Where one turn sends some rows of the set: a few examples, then the rows asked
J_249:  231  161  -34  100  257  179 -216  129  -28   76  335 -106 -149 -157  206 -278  -14  227  186
J_406:  -31 -216  219 -266   83  -79 -185   75   45  -42  -30   61   89  254  333  187 -343   20  172
J_836:  -53 -246  301 -211  -22 -147 -188   -3   87  -78  128  -12  231  141  383  -24 -256   52  112
J_765:   59 -120  130 -142   20  -54 -123  148  152   -6  100   45  132  144  366   -5 -522 -101   90
J_492:  -23 -339  106  156 -342  -68  156 -134  186  340 -423 -108  233   72   47  -94   58 -104   74
J_269:   89 -301 -161  154 -480  129  161 -161   99  120 -321 -388 -112   65   95   20  145 -150  111
J_159:  260 -216 -129  216 -321  149   27  -69  -92  181  -65 -285 -500  -25  -71   68  303  -41   48
J_558:   16  118  -16 -220 -184 -206  -87  -57  -45 -262   99 -139  158  238  209  306 -115  -36  157
J_704:  125   73   -1 -114 -203 -111   21   18  -51 -207  225 -189   99  223  314  144 -389  -80  108
J_800:    7   48  -14 -142 -254 -173  -86 -123   48 -294  242 -269  236   84  305   56  -76  -30  121
J_464:   52 -203  174  266   24  -44  -59  -63  175  561 -271  156   99  154 -115 -207  221   13  -56
J_721:   73 -170   77  198   63 -127  -42   41 -172  337 -124  163 -276   55 -299  -46  402  161  -51
J_887:  329 -127   28  319    3  -51 -114   11 -107  358  -60  104 -232   44 -211  -54  450   66 -103
J_101:  263 -207  166  272  -76  -34  -74   -1 -127  432  -32   49 -404  -87 -218  -33  318   58  -30
J_45:  179  306 -218   58  -76   22 -102  -36  -26 -201  353 -328  -11  -99  202 -104   75   73  167
J_497:  133 -179 -102  190 -104   67   59  -78 -208  118 -101 -229 -528  176 -176  124  330  123  -14
J_375:   84  -79  107  -96  392  180 -231  216   72  201  -12  145  -67   74  263 -104 -287  155  250
J_718:  204  279 -154   -9   94  116  -92  281 -123   97  370  110  -52  -45  128 -230  -72  112  195
J_924:  217  320 -174  -37 -161    4   35  106 -220 -149  394 -151  -11   88  169    8 -108   42  172
J_145:  101   11   34  -76  200   85 -189  318  102  195  182  219   40  -12  245 -249 -331   17  143
J_719:  142  467 -283  -25  -45  -50  -57    4  -88 -161  206 -188   48   29   69   84   79   55  231
J_625:  282 -238 -185  251 -218   34   47 -122 -235    9  -82 -172 -412   43  -81  127  382  -45  -19
J_891:  -57 -302  -88  166 -137  -29  111  -98  310  192 -550 -210  143  203   29  -41   48  -88   -3
J_307:  -19 -379 -172  151 -341  108  186 -283  -30   -3 -312 -294 -205  143  105   92   81 -164   68
J_175:  195  338 -211   64  307  207 -152  178   -1  133  137   -2  -91  -76  109 -165  -23  185  282
J_826:   85 -184  284  -44  291   78 -263  148   41  160  202   88    4   -5  318 -235 -221  216  157
J_785:   78 -282  314  237  -97 -171    4  -40   42  535 -252  167   50  -22 -135 -145  160   40  -14
J_143: -152 -357   47  168 -181   51  125 -249  226  342 -421  -96  103  212   84 -105  -19 -132   45
J_652:   50 -268 -197  182 -226  130  149 -163   83   32 -348 -458 -277  269   32  128  114  -41   26
J_974:  -56 -235   86  179   46 -188   -5   27  155  375 -399  170  144   73 -176 -161  226   34  -47

J_406 turns into -> J_558
J_143 turns into -> J_307
J_492 turns into -> J_269
Now find these:
J_826 turns into -> J_836
J_497 turns into -> J_721
J_145 turns into -> J_765

Where one turn sends some rows of the set: a few examples, then the rows asked
J_525: -102  -65  290  282  -48  -47 -421   -9 -178  201  266  -78  -11   35  103   88 -150  -37  353  -89  118  -19  287   43
J_163:  -76   38  279 -413  477  -39 -283   10 -113   28  -58 -146 -254  184  101  -71  102 -138  166   75   25 -147 -299  141
J_287:   76   17  146  -70  221  -84 -351   32  271 -148  314  139  222  241 -208  271  -61  115 -277  128  221  154 -198  116
J_983:   48   96  314 -386  469   22 -270   67   50   55   30   -9 -170   -9 -136  -37   17 -280   86  -19 -245 -317 -126  146
J_401:  128   49  144 -127  191  -98 -326   44  357 -173  301  175  256  142 -273  284 -144   42 -311   97  124   35 -104  119
J_469:  156  -12   88 -104  109 -321  327  -46  246   31 -203 -245  107  179 -102 -161  145  174 -144 -388 -162  -14  318 -126
J_817:   71  -63  121   45  196 -236  272  -20   99  108 -112 -274   75  324  -43 -182  307  307 -102 -358  -30  198  162 -127
J_241:  152  -14  128   -7  167 -221  302    3  225  100 -102 -199  135  172 -179 -157  208  195 -161 -411 -209   42  306 -121
J_714:   66  -53   86  -69  136 -323  287  -57  115   48 -217 -328   50  328   17 -181  247  285  -96 -326   16  137  183 -122
J_793:   43  -86  313   68 -108  414  358 -116  -47 -209   80 -102   -5  -83 -216    6   13   29  -46 -190  -59 -237   38 -217
J_804:  -39   60  247 -515  410 -109 -249  -16  -37  -37 -141 -153 -252  122   89  -68    7 -213  138   71  -29 -274 -215  150
J_345:   -1   69  348 -291  544  102 -294   85  -28  126  109   -6 -172   60 -126  -38  122 -206  113   -6 -200 -196 -208  133
J_209:   18   92  273 -502  416  -75 -243    8   49  -23  -91  -78 -205   16  -30  -59  -36 -285   97   21 -162 -354 -130  154
J_120:  113  -39  145   69  214 -188  276    8  161  135  -59 -209  122  249 -146 -155  288  247 -135 -396 -143  144  227 -125
J_682:  -61 -148  299   74  -87  379  337 -150 -200 -215   29 -204  -83   96  -26  -28  122  147   36 -118  175  -75 -133 -234
J_531:  -37   21   20 -100  104 -208 -147 -288  115 -137   -3  454 -319  -98   13 -111  270  152 -138  -92  460  128  361    7
J_929:   98   49   68 -322   75 -275 -285  -53  348 -304   86   49  178  193  -87  254 -239   27 -281  177  267  -33 -108  120
J_725:  -41  -29  283  243  -85  -54 -400  -14  -90  181  269  -44   17  -66   29  101 -225 -107  318 -122   -5 -116  383   46
J_750:   -1  -99  239 -125 -214  241  398 -207  -66 -337 -135 -232  -84  -18  -13  -31  -64   22   -4 -123  115 -279    3 -215
J_142:  -15 -128  328  131  -63  445  331 -107 -140 -172  115 -127  -23   13 -164  -11  106  103  -12 -166   43 -117  -74 -220
J_477:   50  -80  275  -64 -173  308  394 -170  -23 -292  -39 -148  -33  -96 -143  -10  -68  -11  -52 -171  -23 -315   70 -214
J_411:  140   63  106 -257  116 -203 -298  -11  398 -247  176  129  225  115 -211  264 -240  -14 -312  116  140  -52  -53  127
J_674:   30   -2  120 -139  183 -161 -345  -14  222 -204  232   49  165  313  -73  245  -67  153 -241  180  347  178 -250  108
J_448:  -26  -20  261  131 -155 -140 -366  -50  -48  109  161  -76    9  -92   72   97 -321 -158  310 -111    0 -219  430   59
J_313:   -3   32   56   -1  158 -122 -161 -248  125  -81   85  515 -276 -140  -85 -100  301  145 -163 -129  378  141  372    9
J_173: -139  -75  261  209 -100 -133 -416  -64 -209  150  174 -157  -64   89  223   75 -174   -6  386  -41  216   -7  250   47
J_759:   13   43   46  -41  134 -152 -151 -252  165 -101   66  527 -262 -181  -95 -100  258  105 -178 -140  329   82  429   13
J_361:  102  -36   62 -135   92 -360  310  -67  186    4 -258 -307   73  248   -3 -181  170  218 -120 -348  -42   30  260 -119
J_63:  -53 -140  249  -54 -167  272  371 -205 -163 -297  -94 -260 -113   81   41  -42   34  103   35  -86  211 -159  -98 -224
J_521:  -65  -32  221   60 -195 -230 -358  -95  -78   53   61 -143  -40  -36  187   81 -332 -132  333  -61  117 -213  402   49
J_698: -120  -58  224  101 -160 -212 -380 -103 -162   61   73 -190  -77   53  261   58 -266  -58  375  -30  224 -107  305   47
J_850:   38   13   74 -271  117 -258 -317  -63  260 -283  108    9  152  294  -12  243 -156  114 -242  199  379   80 -211  111
J_245:   -8   39   12 -125   81 -237 -138 -294  153 -162  -33  455 -309 -142    0 -114  229  111 -163 -100  419   69  402   14
J_954:  -60   30  328 -289  543   64 -312   62 -108  106   66  -76 -211  160  -13  -59  154 -142  152   35  -66 -121 -299  142
J_203:  -34   17   41  -26  146 -168 -161 -266   95 -107   51  482 -304  -99  -16 -110  303  161 -143 -110  432  164  345    9
J_552:   18   51   34 -109  102 -200 -138 -270  174 -134    4  501 -282 -189  -66 -103  223   81 -182 -121  352   48  432    6

J_142 turns into -> J_793
J_850 turns into -> J_674
Now find these:
J_245 turns into -> J_531
J_361 turns into -> J_714
J_209 turns into -> J_804
J_725 turns into -> J_448

